(in the rows, 128 means zero)
The rows of X fall into a few groups, and each row is roughly a mix of its group's hidden directions.
X (136 x 10):
[[122 162 184 136 115 136 145 136 126 104]
 [142 102 156 118 124 130 146 125 170 169]
 [114  83 120 143 128 101 102 104 137  97]
 [ 97 163 148 130 146 102 121 148 118  91]
 [103 148 136 104 131  74 100 116 126 120]
 [151 108 105  86 135 131  97  99 116 146]
 [131 165 122 118 156 114 125 139 129 182]
 [121 114 140 163 104 156 116 154 120  87]
 [106 131 113 134  83 104 145 132 144  88]
 [109 106 111 129  71 138 123 124 128  97]
 [126 127 157 122 124 150 152 141 168 170]
 [143  98 130  86 110 112 127 133  88 149]
 [129  84 112 166 129 133 158 125 113 101]
 [135 114 123  81 127 134 109  80 111 130]
 [137 113  93 149 142 126 102 110  84 107]
 [143 176 126  99 146 134 118 129 111 165]
 [ 99 160 151 114 131  79 116 121 130 110]
 [110 128 143 103 184 131 115 120 111 152]
 [ 98 169 149 115 133  85 111 137 129 119]
 [104 122 163 110 168 134  99 124 112 153]
 [133 156 118 166  81 142 141 117 110 117]
 [117 118 103 181 126 100 100 128 134 114]
 [133 137 150  81 133 145 155 114 126 166]
 [115 113 108 134  78 103 145 126 135  94]
 [119 122 130 137 143 139 121 104 160 186]
 [153 102  92 156 131 163 154 133 128 141]
 [159 163 167 135 156 126 150 124 143 110]
 [157 150 136 153 145 130 147 174 153 119]
 [144 133 160 129 178 150 119 132 114 159]
 [109 142 150  98 170 145 131 127 116 164]
 [102 145 149 143 124  93 135 157 156  98]
 [158 129 110 157  86  97 132 116 138 105]
 [105 159 146 133 128  73 128 116 126 106]
 [115 106 112 178 129  95 104 139 138 113]
 [139 125 152  70 137 139 154 119 128 149]
 [109  87 127 120 163 113 103 114 159 142]
 [152 136 120 160  81  96 117 125 131 107]
 [100 147  81 137  99 106 132 132 128 102]
 [113 128 108 135 156 106  88 115  88 114]
 [158 102 108 143 132 179 148 136 130 143]
 [151 106 147 128 124 148 150 128 174 162]
 [135 165 149 125 108 170 122 144  94 128]
 [152 150 143  76 130 155 150 123 124 146]
 [115 126  98 156  87 127 132 164 141 105]
 [109 167 118 129 154 108 100 113  94 109]
 [150 131  95 124  80 109 125 155 128 105]
 [128  97 119 115  70 118 154 133 129 119]
 [120 138 125 158 143 142 125  97 178 106]
 [106 123 167 110 163 140 100 112 128 155]
 [130 118 141 173 119 109 132 175 151 123]
 [116  98 121 167 126 129 120 158 144  87]
 [114 128 171 132 106 160 142 132 116 168]
 [125  82 152 160 105 132 116 143 138 100]
 [133 150 157 117  94 159 160 136  98 129]
 [155  98 132  94 149 140 108  97 120 154]
 [133 159 114  88 145 120 124  90 113 155]
 [139 106  96 109 117 123  87 162 147 138]
 [135 122 117  92 133 163 139  80 110 125]
 [118 116 129 122  82 122 158 154 154 100]
 [124 138  90 158 158 128 149 100 133  98]
 [122 111 151 104 129 130 118 180 100 149]
 [107 130 155 121 184 139 127 117 116 154]
 [166  88 131 125 118 119 138 107 166 145]
 [149 148 152  80 117 150 146 114 110 146]
 [ 95 133 140 107 178 153 113 117 116 143]
 [133 132 134  99 125 105 111 172  89 147]
 [138  85 128 129 123 133 129 117 169 170]
 [144 116 164 137 154 132 140 124 168 163]
 [136 105 112 124 118 117 117 103  68 134]
 [123 138 163 129 179 126 112 123 131 164]
 [127 142 131 105 131 119 126  83 122 179]
 [154 156  93 145  98 101 142 143 133 107]
 [118 117 106 103 119 114 104  81  98 141]
 [133 171 102 111 133 109 132  92 112 156]
 [141 117 156 107  96 159 127  91 108 112]
 [122  83 106 144 117 151 162 127 107 107]
 [117 114 114 105  70 112 145 138 141 111]
 [130 142 133 150 153 131 142  80 169 127]
 [123 183 128 109 141 117  94 139 149 136]
 [124 124 158 142 145 144 144 146 180 150]
 [147 143 162 117 138 136 148 117 167 166]
 [138 111 105 161  92 138 150 135 148  95]
 [141 122 151 136 173 145 118 119 102 168]
 [123 144 155 124  87 147 149 112  87 127]
 [136 126 136 143 183 157 104 135 121 153]
 [145 132 153  71 124 153 149 114 117 130]
 [120  78 127 114 157  98 120 123 155 115]
 [ 97 154 155 107 132  86 118 117 136 104]
 [162 147 153  79 122 150 142 137 116 132]
 [153 141 152  84 139 149 146 145 134 159]
 [ 91 156 134 126 138 118 116 142  78 112]
 [ 91 128  73 149 116 127 148 137 132 121]
 [155 145 138  70 130 148 146 114 123 135]
 [123 100 151 123 137 126 139 156  77 152]
 [112 126 110  97 168 106  96 109 111 112]
 [143 143 100 142  93 120 131 170 146 101]
 [120  76 147 157 102 145 132 111 117 115]
 [131  95 152 158 105 134 135 165 136  98]
 [134 144  92 142 137 104 101  99 138  91]
 [153 130 133 130 162 153 118 109  91 162]
 [165 128 126 159 117 147 148 167 150 111]
 [137 125 141 172 114 143 156 166 147 111]
 [136 141 142  76 133 152 153 107 126 154]
 [104 158 147 109 143  77 117 111 127 118]
 [137  96 140 118 108 129 146 125 174 164]
 [159 159 130  85 121 151 162 125 124 132]
 [138 142  97 160  91 127 151 150 124 100]
 [132 149 121 157 124 131 144 183 153 114]
 [138 102 103 104 154  95 143 119 157 103]
 [139 134 103 145 145 100 106  90 152  97]
 [118 115 122  77 141 161 150 140 119 152]
 [102 141 145 109 128  73 105 116 135 111]
 [117 126  78 141  96 138 149 133 135  96]
 [154 135 152 118 163 148 124 117  98 166]
 [100 154 140 136 133 112 130 152  97  84]
 [165 104 113 141 127 177 134 139 121 152]
 [155  97  99 140 122 175 141 126 119 145]
 [119  93 137 156 105 153 164 137 100 124]
 [112 138 168 137 107 151 134 131 106 172]
 [147 142  87 135  84 114 132 141 131  97]
 [149 106 104 141 116 184 144 143 128 138]
 [129 180 131 112 135 113  92 143 154 136]
 [152  93 106 151 109 173 146 131 126 130]
 [ 97 115  99 177 134 105 111 125 136 113]
 [156  97 126 136 117 151 147 126 173 153]
 [146 108  91 134 128  98 140 106 165 106]
 [127 159 125  87 141 129  97 140 167 137]
 [135 102 113 112 130  81  96 114 121 100]
 [150 104  98 149 119 176 151 131 122 139]
 [107 127 148  95 166 146 128 118 102 161]
 [119 167 127  95 136 133  99 163 151 137]
 [153 107 111 143 126 184 145 138 124 147]
 [132 167 147 112 138 116 103 161 160 148]
 [109 134 161 132 146 148 139 152 167 161]
 [145 134 148 141 184 141 112 119 114 155]
 [104 165 135 106 138 104 109 123  84 121]]

Here is one row of each group, with its name. Which group are the others in?
[157 125 123 123 142 135 121  94 166 168]	T
[123 130 127  74 127 128 118 130  86 154]	K
[150 148 148  79 124 160 147 121 123 147]	F
[ 86 147 146 119 117  82 117 114 126 107]	V

[121 136  87 136 135 112  94 107  97 100]	T
[110 117 162 124 172 144 127  95 129 154]	K
[113 135 169 131 105 124 128 120  89 164]	F
[171 126 154  98 138 156 114 105 112 144]	V
[118 172 152 112 150 122  91 136 143 150]	K
[155  95 108 114 117 132 118 139  82 103]	T
[137 162 113 105 141 114 109  91 114 163]	F
[132 107 158  99 115 134 126 175 131 156]	K
[ 94 114  99 177 127 123 112 118 135 106]	F
[133  78 137 152 113 141 168 115 114 127]	K
[121 103 105 130  84 112 140 134 162 101]	T
[145 136  91 154  99 104 124 134 136  88]	K
